In the rows, zero is written as 128.
Each path is a new rotation, seen through one point. The rows after it are directions, each followed by how far the rotation turns it, in degrees a step (0 if it stays put).
Each turn is a multiple of 5 degrees from 10 to 175, or 0.
Each row of a path follows its step; steps can be skipped.
path 1
step 3: [135 134 121 131 123 125 127 132 128 133 134 117 124 132 120 121 129 123
 132 118 115 134 133 125 115 122 128 134 127 126 109 133 126 133 121 118
 137 125 130 134 123 140 123 129 131 128 123 130 116 147 125 120 121 122
 136 141 130 123 128 110 122 142 117 106 144 122 132 120 144 137 127 134
 136 143 123 133]
step 7: [120 121 133 141 130 136 118 140 118 122 136 111 128 132 126 111 128 141
 135 114 122 144 126 130 128 139 119 130 135 127 118 140 123 128 116 130
 140 134 127 121 135 138 126 122 132 140 136 128 119 126 120 121 121 125
 116 134 131 137 140 113 117 133 129 122 129 134 133 120 117 148 126 125
 134 136 128 133]
step 10: [121 133 114 130 136 130 138 139 127 120 129 131 122 127 142 127 131 134
 128 120 109 131 133 135 121 128 124 142 138 132 127 125 125 132 126 138
 134 129 132 148 118 125 129 141 133 120 119 129 126 140 120 112 107 131
 116 130 132 121 126 115 129 129 123 123 134 145 127 119 120 133 120 121
 138 146 125 135]
step 11: [130 123 129 124 129 117 127 131 121 136 125 123 119 129 129 124 114 132
 122 119 120 128 128 139 120 130 129 137 112 134 130 139 123 131 118 130
 135 123 148 126 124 139 128 126 125 137 141 122 134 130 137 126 127 120
 136 140 114 134 128 114 124 135 137 103 130 132 128 121 122 148 143 136
 129 135 119 142]
step 12: [137 127 130 134 133 140 127 132 128 143 134 120 133 128 130 121 134 121
 145 128 106 136 133 132 123 129 106 133 128 126 115 119 130 129 132 136
 139 136 140 139 118 129 120 129 127 140 129 127 116 127 122 121 119 124
 121 127 128 120 120 121 122 123 133 122 133 140 133 126 152 131 121 124
 131 143 126 142]
step 15: [127 114 131 122 142 119 129 134 127 127 137 126 113 133 131 120 134 115
 120 124 125 146 134 119 125 136 112 122 127 135 125 118 116 132 116 141
 139 132 135 119 116 148 122 125 132 124 126 120 115 130 128 124 122 131
 119 131 130 121 127 119 137 142 121 125 131 136 122 120 127 149 135 136
 135 131 119 135]
step 17: [130 121 119 134 137 132 130 138 115 124 135 123 129 138 127 121 122 123
 126 125 121 134 121 123 131 136 134 143 119 142 127 121 119 134 121 133
 140 118 137 137 120 138 139 118 141 131 133 132 125 140 132 123 121 119
 132 134 119 129 128 118 138 127 130 108 135 127 126 128 133 136 123 144
 137 148 120 144]
step 25: [133 140 133 121 128 122 114 133 123 126 130 126 121 138 124 120 109 131
 136 127 118 140 115 135 118 140 116 139 115 121 131 130 132 130 130 135
 139 141 137 127 127 133 128 134 140 131 150 127 122 132 136 129 115 129
 126 129 129 132 130 126 121 132 124 125 127 133 124 123 123 141 126 136
 138 140 113 151]
Directions:
[127 127 126 129 129 129 128 127 128 130 129 127 130 128 127 129 124 127
 127 126 127 126 130 127 129 127 129 128 130 132 128 131 130 127 125 127
 130 127 128 125 127 127 131 125 128 129 128 127 127 124 126 131 132 128
 125 128 131 126 128 128 130 130 126 124 127 127 129 125 127 131 129 129
 124 128 125 126] | 170
[131 130 127 128 122 129 126 126 126 129 131 124 128 124 129 127 128 131
 127 128 126 132 128 128 126 129 129 127 131 126 127 125 129 131 128 128
 130 127 127 126 130 127 129 124 130 130 133 129 126 128 128 128 130 128
 128 129 126 127 128 129 127 126 129 126 130 124 127 131 132 130 127 127
 128 128 127 130] | 80
[128 129 131 125 128 128 127 128 124 130 130 130 126 130 128 128 129 129
 126 127 130 126 125 128 131 129 125 129 127 126 130 128 130 127 124 127
 130 129 124 125 126 130 128 125 130 125 129 130 127 129 129 127 127 124
 129 126 127 127 127 126 130 127 129 126 128 125 128 129 125 128 131 133
 130 128 127 129] | 175
[128 125 130 130 129 125 128 129 130 127 125 132 128 127 129 126 128 131
 129 126 131 128 127 130 128 129 128 127 128 130 127 124 128 128 127 129
 130 128 131 126 127 129 132 130 127 130 131 128 127 127 127 128 131 130
 128 128 127 128 124 129 128 129 131 127 128 126 127 130 127 127 132 129
 127 132 133 129] | 110
path 2
step 14: [128 135 132 132 122 139 124 138 122 127 132 118 124 137 128 122 131 119
 128 129 124 119 134 117 130 140 117 130 136 132 139 107 142 117 130 148
 143 128 119 132 123 129 127 135 124 124 123 122 119 131 121 133 130 136
 132 140 126 130 124 122 131 111 136 125 137 124 126 120 120 118 126 123
 138 135 131 122]
step 15: [125 125 143 131 124 141 122 140 127 144 124 130 130 129 120 124 132 123
 114 144 129 122 123 110 134 121 126 137 132 116 144 130 136 124 128 128
 137 122 119 135 122 136 119 116 125 128 132 124 121 129 116 138 128 129
 135 137 117 132 121 134 130 120 133 128 139 130 141 128 129 122 137 135
 123 121 126 134]
step 16: [135 130 147 131 131 124 137 134 119 137 134 141 123 126 128 122 135 109
 131 125 117 139 131 111 133 123 122 130 129 128 131 136 132 132 122 129
 132 109 119 123 129 127 123 121 127 124 132 124 139 131 123 129 140 143
 131 138 126 139 111 129 124 115 127 123 132 127 132 125 120 125 130 127
 129 137 121 117]
step 18: [124 131 125 140 122 115 135 116 127 120 125 127 136 123 129 119 126 122
 127 132 120 125 130 130 124 131 128 124 122 125 132 142 119 126 126 133
 136 122 111 131 121 114 119 144 129 115 131 132 121 138 119 125 139 125
 136 126 126 133 109 132 136 113 136 122 134 110 121 120 121 117 131 132
 127 130 126 121]
step 19: [135 120 129 127 138 138 123 120 117 133 130 117 129 140 118 117 127 122
 124 130 134 120 121 131 122 120 123 132 130 121 133 132 139 116 126 114
 128 129 114 127 139 124 120 137 138 116 140 126 110 137 120 128 130 120
 131 132 136 129 127 134 139 117 128 133 138 111 119 126 124 122 130 124
 135 139 129 126]
step 20: [137 118 138 128 128 127 134 131 123 130 135 132 141 109 130 109 132 130
 131 140 142 116 135 123 132 121 132 128 120 132 126 135 140 114 125 128
 130 131 120 130 123 132 115 130 136 115 131 119 115 129 123 139 137 128
 122 134 130 127 129 120 129 110 128 127 123 125 128 132 123 115 131 118
 138 126 120 128]
step 21: [138 132 129 134 134 139 137 128 125 143 120 136 141 123 122 112 144 129
 127 131 130 125 138 119 135 122 112 122 126 121 125 138 134 116 121 122
 120 122 120 125 123 128 136 124 127 131 124 116 123 141 123 128 135 128
 125 134 142 136 139 133 126 128 128 131 142 131 120 124 133 125 142 122
 129 134 117 137]
step 26: [132 136 136 122 131 131 144 130 125 125 121 135 130 134 124 113 130 128
 115 123 127 115 126 113 136 126 127 117 147 135 132 129 130 123 143 117
 127 121 135 135 105 128 121 120 129 124 125 121 127 132 133 136 136 131
 118 132 124 133 117 128 132 119 116 132 127 116 126 123 135 120 130 125
 122 121 128 131]
Directions:
[129 123 131 127 129 129 125 130 130 132 132 128 126 129 127 130 130 127
 127 128 130 125 125 127 129 128 132 130 128 125 126 128 126 129 127 125
 128 129 127 127 128 129 128 131 129 130 128 130 130 128 129 126 128 125
 128 128 127 127 127 129 129 123 127 128 126 130 127 131 128 126 130 128
 128 129 126 123] | 90
path 3
step 8: [125 123 131 150 123 143 114 137 123 129 136 123 133 135 124 132 139 124
 121 128 123 135 121 129 113 125 132 123 114 134 137 136 113 133 126 120
 110 114 142 139 133 126 131 130 120 122 128 137 126 134 128 123 126 121
 121 117 128 123 120 115 127 132 146 132 142 119 120 126 135 120 143 134
 122 130 125 123]
step 14: [123 145 141 130 136 124 136 135 138 120 121 119 128 135 111 135 133 117
 127 127 123 145 122 124 129 110 121 128 132 131 112 123 132 112 136 130
 141 128 137 121 135 137 130 125 119 139 133 125 131 135 131 119 126 135
 122 126 134 134 129 107 145 137 122 114 127 136 132 130 135 137 133 125
 137 126 122 131]
step 20: [142 119 123 137 136 132 127 121 132 117 128 139 127 120 136 135 136 148
 129 122 125 123 140 119 120 122 120 116 133 125 132 128 121 129 131 134
 130 117 138 132 124 119 138 132 121 132 136 123 126 139 120 118 119 114
 130 130 130 116 115 112 144 118 125 144 125 122 131 125 126 140 138 137
 118 135 142 123]
step 21: [125 129 116 133 141 135 124 134 137 144 128 135 127 120 138 124 137 126
 120 124 139 118 122 120 136 140 122 130 136 123 126 127 132 120 121 134
 140 139 142 117 137 133 127 142 121 113 145 124 149 134 126 122 117 131
 134 119 120 133 121 122 124 131 120 142 131 131 129 114 136 119 134 132
 115 118 129 136]
step 22: [131 132 127 123 122 130 128 131 127 137 146 125 123 131 113 125 140 134
 121 104 122 121 143 126 143 143 133 142 137 117 132 115 119 135 130 119
 140 116 128 124 132 126 121 137 129 128 130 124 128 131 129 139 122 136
 121 128 141 142 137 122 120 132 118 120 123 122 131 126 119 126 119 124
 123 108 132 128]
step 24: [128 117 116 152 129 135 128 130 131 139 127 123 128 116 134 131 128 132
 125 132 133 128 122 140 128 124 139 117 133 126 137 122 133 143 121 125
 113 132 118 113 136 125 131 132 125 122 133 137 143 146 132 124 124 132
 140 123 129 114 127 139 124 120 145 129 129 126 140 119 131 132 126 124
 122 129 152 133]
step 25: [129 117 130 144 129 139 119 138 116 123 134 131 128 133 116 123 124 133
 119 127 119 113 136 126 127 148 133 134 128 120 121 127 125 135 133 134
 115 132 130 124 114 137 133 112 125 119 132 128 147 131 123 128 117 141
 116 121 118 129 136 121 121 118 123 122 152 132 130 124 123 129 116 123
 134 121 133 135]
step 27: [140 134 127 127 142 143 127 130 126 139 123 116 134 132 127 133 129 107
 132 123 111 135 124 129 112 125 133 118 132 116 128 140 134 133 136 129
 120 116 114 117 130 124 124 132 120 123 122 123 129 136 131 121 126 120
 148 121 133 135 133 147 137 123 140 128 123 131 137 131 126 126 123 133
 114 121 121 115]
Directions:
[126 130 127 129 125 130 130 130 132 131 128 126 132 129 126 126 125 130
 128 128 129 130 129 129 128 129 128 127 129 128 127 126 129 128 126 125
 127 127 131 125 131 126 134 130 128 128 126 127 126 124 128 129 127 125
 128 125 128 130 130 125 128 130 126 127 128 128 126 128 128 131 127 129
 127 129 130 131] | 45
[130 129 128 128 128 127 129 128 129 130 132 129 129 129 129 131 127 130
 130 128 130 131 123 125 127 126 131 126 131 130 133 130 128 132 127 131
 128 125 127 130 127 129 129 128 126 129 127 128 129 126 131 128 131 126
 128 124 132 129 128 128 129 127 128 128 128 129 128 126 127 129 126 128
 131 128 128 125] | 90
[127 130 126 130 130 128 125 127 130 128 127 131 130 128 129 130 129 126
 128 132 127 129 129 131 128 124 127 131 127 129 128 124 129 127 129 133
 125 128 129 130 132 127 128 128 125 129 123 129 128 128 128 127 128 131
 129 128 129 131 129 127 130 127 128 130 127 123 128 126 128 130 129 129
 127 127 128 125] | 115
[128 130 129 126 130 127 127 129 128 127 127 130 126 128 128 131 126 126
 129 128 127 131 132 130 135 126 126 126 128 127 131 132 125 127 127 129
 127 133 128 128 128 126 129 126 127 128 130 127 128 126 129 128 130 127
 125 128 129 127 128 129 129 129 125 130 125 130 127 132 130 130 130 128
 129 128 128 130] | 20
[128 128 128 127 129 127 129 130 133 129 130 128 130 129 124 128 129 129
 126 124 128 127 127 129 128 126 128 129 128 127 128 128 128 130 125 128
 127 131 130 132 131 127 125 124 130 130 127 124 133 129 129 127 126 128
 127 129 126 129 126 128 128 129 128 127 131 127 124 128 126 126 128 126
 132 127 126 129] | 100
[127 128 127 126 127 131 131 127 127 127 129 131 125 128 129 127 131 128
 125 126 128 126 126 130 127 126 127 130 128 127 127 129 130 129 126 128
 129 132 124 127 127 128 130 129 125 128 125 129 131 126 124 129 130 131
 128 127 129 128 129 122 128 132 127 125 128 130 129 127 128 128 127 129
 129 129 127 127] | 95
